In the data rows, the value 50 means zero.
Here are some points:
[54, 63, 53, 52, 36, 42, 43, 25, 51, 57, 50, 34, 05, 42, 58, 49, 48, 38, 52, 60]
[40, 72, 31, 46, 64, 50, 45, 62, 43, 57, 36, 54, 46, 51, 37, 71, 06, 57, 63, 48]
[54, 33, 77, 55, 46, 44, 60, 86, 51, 51, 67, 49, 22, 60, 57, 52, 78, 48, 52, 46]
[38, 16, 43, 11, 62, 56, 50, 60, 54, 57, 40, 51, 55, 38, 54, 30, 32, 63, 38, 49]
[27, 13, 99, 30, 45, 47, 42, 86, 39, 32, 71, 68, 47, 45, 64, 46, 59, 76, 26, 74]
[57, 27, 62, 31, 43, 48, 58, 64, 63, 63, 44, 44, 60, 55, 73, 57, 36, 66, 38, 45]
[60, 56, 42, 73, 47, 56, 35, 27, 11, 46, 49, 44, 45, 36, 52, 39, 47, 40, 42, 57]
[36, 63, 53, 28, 56, 43, 51, 52, 57, 64, 55, 42, 41, 30, 56, 72, 39, 56, 62, 58]
[35, 44, 52, 19, 57, 31, 49, 65, 45, 63, 51, 53, 46, 63, 57, 57, 45, 57, 56, 37]
[60, 18, 32, 53, 53, 45, 66, 59, 65, 36, 73, 82, 61, 67, 60, 32, 53, 78, 47, 49]
[68, 68, 33, 60, 49, 56, 46, 25, 34, 46, 65, 51, 52, 45, 52, 42, 50, 46, 46, 16]
[68, 64, 48, 41, 44, 46, 38, 50, 09, 34, 69, 63, 58, 67, 66, 54, 45, 57, 38, 74]
[50, 46, 54, 39, 69, 54, 62, 69, 62, 59, 44, 48, 37, 51, 57, 55, 41, 56, 38, 62]
[61, 54, 55, 95, 50, 36, 43, 22, 26, 43, 19, 26, 49, 50, 15, 54, 64, 59, 56, 62]
[54, 78, 57, 39, 57, 27, 48, 34, 33, 70, 63, 33, 38, 32, 46, 73, 45, 37, 41, 56]
[41, 69, 55, 54, 44, 45, 45, 59, 50, 69, 57, 33, 34, 43, 42, 38, 55, 53, 53, 49]
[54, 30, 56, 69, 50, 53, 45, 34, 37, 31, 68, 43, 56, 50, 50, 35, 84, 60, 07, 47]
[51, 15, 72, 54, 44, 58, 63, 99, 44, 33, 83, 75, 43, 54, 64, 40, 69, 41, 37, 52]
[28, 12, 48, 52, 00, 49, 53, 48, 32, 52, 51, 49, 52, 41, 52, 49, 51, 36, 50, 80]
[39, 60, 48, 62, 48, 55, 54, 16, 56, 49, 39, 31, 46, 31, 46, 51, 53, 45, 61, 50]
[62, 17, 56, 52, 43, 52, 32, 52, 54, 46, 69, 55, 36, 39, 70, 48, 61, 39, 28, 47]
[33, 40, 38, 23, 55, 51, 45, 65, 60, 51, 29, 23, 52, 64, 61, 63, 55, 32, 47, 50]
[72, 37, 30, 83, 49, 71, 25, 41, 53, 42, 59, 64, 10, 58, 49, 19, 60, 57, 47, 49]
[57, 54, 57, 63, 52, 54, 43, 48, 37, 24, 60, 58, 37, 48, 23, 53, 69, 46, 46, 43]
[39, 70, 52, 45, 46, 40, 43, 62, 49, 55, 60, 59, 34, 54, 59, 54, 56, 47, 38, 59]
[94, 74, 29, 88, 43, 54, 74, 09, 18, 33, 40, 41, 68, 54, 49, 56, 44, 31, 44, 28]
[35, 21, 51, 42, 71, 54, 27, 50, 37, 53, 79, 61, 43, 56, 47, 39, 00, 58, 56, 58]
[51, 44, 47, 35, 50, 48, 34, 43, 59, 52, 60, 54, 42, 44, 49, 48, 48, 56, 56, 54]
[71, 17, 41, 58, 32, 67, 59, 52, 48, 35, 75, 72, 50, 64, 69, 33, 81, 59, 38, 45]
[67, 18, 35, 96, 50, 49, 61, 42, 23, 41, 57, 58, 66, 64, 71, 63, 57, 46, 45, 38]
[56, 38, 48, 41, 42, 60, 53, 55, 56, 42, 54, 62, 62, 86, 56, 45, 54, 64, 44, 52]
[50, 79, 46, 41, 50, 46, 54, 51, 64, 52, 44, 51, 45, 59, 56, 51, 40, 59, 50, 47]
[66, 67, 78, 62, 25, 64, 39, 30, 17, 53, 47, 24, 55, 43, 40, 58, 44, 49, 57, 59]
[23, 25, 41, 14, 95, 48, 47, 79, 70, 66, 60, 54, 51, 43, 39, 43, 55, 37, 55, 58]
[74, 51, 45, 82, 45, 48, 76, 17, 45, 20, 50, 48, 68, 46, 65, 52, 52, 40, 47, 33]
[28, 77, 55, 35, 48, 47, 38, 68, 77, 82, 29, 48, 31, 43, 25, 70, 69, 52, 68, 53]
[58, 51, 48, 25, 48, 65, 43, 62, 55, 71, 27, 42, 78, 56, 58, 18, 32, 52, 47, 62]
[55, 63, 44, 47, 64, 36, 60, 48, 51, 53, 36, 44, 58, 46, 63, 58, 45, 43, 50, 55]
[61, 71, 41, 57, 56, 25, 60, 29, 46, 47, 31, 24, 70, 48, 54, 71, 34, 48, 53, 46]
[52, 16, 55, 56, 27, 47, 61, 50, 40, 74, 61, 45, 40, 29, 52, 60, 34, 44, 29, 54]
[11, 85, 47, 42, 88, 42, 49, 42, 47, 67, 39, 44, 48, 42, 41, 44, 44, 56, 55, 44]
[63, 30, 61, 60, 45, 43, 54, 69, 43, 50, 77, 65, 51, 52, 76, 39, 48, 41, 33, 51]
[22, 59, 44, 09, 57, 50, 45, 91, 70, 71, 36, 55, 34, 60, 35, 56, 46, 57, 42, 69]
[25, 74, 47, 52, 59, 37, 61, 38, 61, 60, 44, 21, 57, 54, 65, 52, 34, 44, 60, 49]
[45, 35, 55, 50, 40, 61, 44, 76, 51, 44, 66, 93, 44, 69, 53, 21, 78, 73, 37, 44]
Here are 12 more points, each followed by its number:
[64, 68, 45, 63, 54, 41, 54, 19, 51, 40, 30, 42, 55, 41, 39, 64, 41, 38, 38, 50] 0
[53, 54, 51, 60, 55, 45, 58, 38, 48, 34, 54, 51, 70, 77, 53, 52, 66, 45, 62, 47] 1
[12, 64, 72, 86, 52, 65, 45, 23, 36, 38, 54, 57, 55, 51, 50, 53, 45, 30, 51, 41] 2
[45, 41, 52, 38, 56, 57, 59, 71, 41, 50, 63, 45, 49, 60, 50, 67, 69, 73, 43, 43] 3
[40, 76, 33, 54, 66, 35, 63, 34, 51, 60, 43, 33, 48, 00, 77, 53, 31, 49, 54, 40] 4
[75, 54, 44, 77, 37, 58, 57, 08, 38, 35, 34, 46, 83, 46, 50, 43, 60, 39, 28, 49] 5
[36, 73, 55, 31, 52, 51, 49, 41, 57, 69, 28, 45, 26, 34, 43, 76, 42, 58, 52, 47] 6
[54, 10, 56, 40, 51, 76, 42, 61, 47, 15, 52, 58, 51, 39, 76, 53, 52, 38, 28, 42] 7
[38, 57, 36, 17, 63, 37, 53, 81, 61, 46, 51, 57, 47, 58, 44, 47, 37, 56, 50, 41] 8
[17, 64, 47, 24, 54, 48, 54, 79, 58, 54, 49, 43, 58, 59, 56, 58, 35, 29, 48, 33] 9
[70, 73, 31, 53, 56, 45, 55, 27, 42, 50, 36, 32, 59, 24, 55, 44, 67, 57, 62, 50] 10
[59, 63, 65, 62, 47, 35, 37, 39, 57, 60, 52, 39, 55, 42, 19, 37, 55, 45, 57, 78] 11
Which of these numbered points is nearest to each point below, looking only along the 4 directions in which the first points spread most? Its number follows each.
[54, 38, 54, 89, 41, 57, 50, 46, 33, 75, 71, 66, 42, 59, 58, 52, 51, 22, 39, 62] > 2
[45, 41, 47, 52, 52, 36, 41, 66, 46, 50, 42, 60, 43, 45, 48, 39, 51, 49, 36, 60] > 3
[80, 42, 09, 80, 45, 59, 65, 26, 31, 44, 53, 55, 62, 38, 50, 25, 49, 37, 32, 39] > 5
[68, 63, 63, 63, 55, 51, 65, 56, 29, 59, 59, 34, 45, 43, 40, 40, 57, 41, 56, 33] > 2
[41, 69, 71, 20, 64, 26, 33, 55, 65, 80, 09, 38, 30, 29, 33, 57, 52, 61, 57, 46] > 6
[51, 68, 56, 48, 59, 15, 38, 44, 50, 56, 27, 46, 48, 47, 52, 71, 30, 37, 60, 45] > 4
[78, 34, 38, 72, 84, 61, 57, 60, 41, 40, 57, 59, 79, 56, 46, 63, 29, 47, 38, 38] > 1
[47, 47, 38, 23, 69, 56, 49, 72, 67, 53, 51, 64, 59, 62, 53, 45, 34, 49, 73, 53] > 8
[39, 77, 49, 54, 45, 50, 56, 40, 42, 56, 22, 43, 42, 42, 46, 58, 33, 59, 47, 54] > 4
[58, 69, 65, 65, 52, 53, 35, 51, 61, 70, 48, 40, 45, 51, 31, 45, 45, 54, 46, 58] > 11
[44, 74, 42, 37, 57, 35, 59, 39, 45, 61, 46, 32, 51, 29, 53, 68, 38, 54, 47, 68] > 4
[54, 78, 62, 72, 55, 60, 48, 36, 63, 43, 46, 46, 62, 63, 28, 54, 52, 39, 53, 42] > 10
[56, 11, 60, 63, 49, 65, 56, 64, 50, 52, 72, 75, 64, 66, 62, 46, 50, 40, 46, 42] > 7
[37, 64, 49, 44, 55, 33, 55, 41, 39, 53, 65, 19, 53, 22, 46, 59, 48, 49, 24, 57] > 11
[46, 79, 27, 40, 64, 54, 50, 28, 47, 70, 38, 49, 65, 48, 41, 57, 41, 31, 63, 37] > 4
[35, 56, 43, 26, 46, 47, 47, 66, 63, 54, 45, 58, 65, 51, 67, 61, 36, 50, 65, 57] > 9
[61, 66, 60, 34, 46, 38, 52, 52, 38, 57, 40, 34, 00, 40, 57, 62, 48, 50, 47, 86] > 11
[99, 61, 50, 80, 89, 19, 67, 00, 45, 43, 55, 34, 71, 84, 57, 54, 44, 36, 43, 25] > 5
[57, 23, 67, 49, 27, 70, 58, 67, 45, 38, 70, 45, 53, 57, 67, 36, 47, 55, 52, 64] > 7
[69, 73, 17, 83, 60, 29, 42, 00, 19, 33, 47, 31, 92, 59, 45, 52, 44, 29, 44, 36] > 5
Now 12 new points, numbered from 0 again:
[55, 42, 26, 40, 11, 51, 42, 50, 69, 35, 52, 62, 68, 51, 57, 56, 51, 77, 45, 51] 0
[67, 78, 67, 65, 49, 50, 68, 16, 40, 48, 41, 42, 54, 36, 37, 64, 40, 30, 49, 39] 1
[78, 96, 38, 66, 24, 48, 62, 05, 57, 57, 39, 44, 65, 45, 55, 83, 37, 34, 48, 38] 2
[61, 34, 47, 70, 61, 92, 48, 49, 51, 48, 55, 68, 31, 74, 34, 12, 55, 52, 40, 51] 3
[69, 28, 48, 67, 43, 48, 58, 57, 28, 24, 69, 62, 65, 48, 45, 44, 57, 50, 40, 59] 4
[37, 42, 51, 43, 45, 59, 26, 74, 65, 45, 52, 69, 53, 53, 29, 28, 59, 54, 65, 64] 5
[98, 69, 38, 99, 29, 41, 64, 08, 60, 24, 37, 42, 69, 58, 49, 39, 45, 30, 36, 31] 6
[48, 30, 44, 43, 45, 54, 56, 60, 50, 36, 56, 51, 40, 63, 70, 21, 54, 59, 25, 41] 7
[62, 35, 50, 56, 48, 38, 57, 54, 34, 57, 58, 44, 51, 58, 61, 60, 45, 57, 28, 39] 8
[48, 37, 51, 63, 40, 58, 53, 90, 63, 42, 63, 39, 41, 35, 49, 29, 72, 55, 37, 61] 9
[54, 42, 58, 49, 43, 26, 48, 49, 51, 45, 61, 40, 37, 24, 68, 62, 58, 58, 73, 57] 10
[32, 63, 48, 40, 51, 55, 45, 44, 49, 40, 52, 48, 15, 33, 33, 57, 50, 47, 71, 55] 11
The same question for these:
[15, 37, 42, 07, 56, 65, 36, 99, 86, 61, 46, 55, 53, 68, 44, 60, 63, 73, 38, 47] > 5
[27, 37, 56, 11, 63, 56, 59, 77, 51, 73, 53, 65, 49, 60, 24, 49, 44, 45, 55, 54] > 5
[76, 25, 73, 65, 47, 57, 55, 42, 45, 31, 74, 46, 49, 63, 39, 34, 55, 27, 35, 41] > 4
[65, 12, 54, 60, 22, 65, 57, 31, 38, 29, 60, 70, 63, 64, 71, 26, 66, 48, 32, 44] > 4
[39, 64, 50, 32, 57, 56, 52, 73, 62, 09, 37, 61, 75, 49, 62, 61, 40, 58, 64, 50] > 0
[51, 34, 71, 42, 33, 62, 49, 80, 48, 46, 60, 62, 42, 57, 38, 68, 59, 55, 49, 64] > 9
[33, 50, 31, 50, 42, 39, 56, 65, 65, 59, 42, 61, 46, 67, 32, 21, 63, 42, 80, 44] > 5
[17, 64, 45, 00, 68, 50, 40, 99, 83, 82, 30, 73, 34, 52, 37, 44, 43, 79, 67, 61] > 5
[40, 51, 38, 26, 47, 57, 41, 62, 53, 58, 41, 73, 65, 67, 71, 63, 34, 49, 47, 46] > 0
[35, 95, 46, 24, 68, 41, 42, 59, 51, 67, 23, 46, 27, 47, 43, 79, 43, 47, 99, 50] > 11
[36, 56, 28, 39, 55, 50, 32, 64, 57, 57, 43, 44, 62, 47, 89, 48, 37, 69, 57, 37] > 0
[63, 95, 28, 92, 53, 34, 53, 08, 38, 48, 17, 24, 90, 41, 51, 85, 44, 29, 50, 38] > 2
[07, 36, 55, 54, 19, 94, 26, 60, 56, 58, 35, 71, 60, 47, 55, 68, 40, 22, 61, 38] > 10
[45, 25, 61, 66, 44, 58, 55, 53, 35, 57, 67, 53, 37, 58, 58, 53, 68, 56, 53, 55] > 9
[53, 42, 54, 58, 53, 37, 48, 61, 52, 42, 58, 48, 42, 46, 61, 42, 68, 65, 46, 62] > 9
[62, 45, 61, 67, 13, 63, 53, 46, 35, 45, 78, 64, 35, 43, 74, 42, 61, 39, 36, 78] > 4
[28, 72, 78, 17, 55, 54, 45, 55, 60, 60, 46, 46, 23, 20, 38, 66, 69, 36, 65, 59] > 11
[71, 24, 59, 64, 23, 53, 46, 38, 38, 51, 65, 49, 60, 51, 47, 52, 50, 66, 37, 45] > 4
[71, 27, 48, 76, 34, 48, 63, 39, 27, 47, 65, 55, 44, 39, 59, 65, 56, 69, 51, 62] > 4
[91, 85, 41, 73, 52, 18, 60, 07, 34, 42, 34, 30, 63, 26, 57, 55, 42, 24, 47, 37] > 2
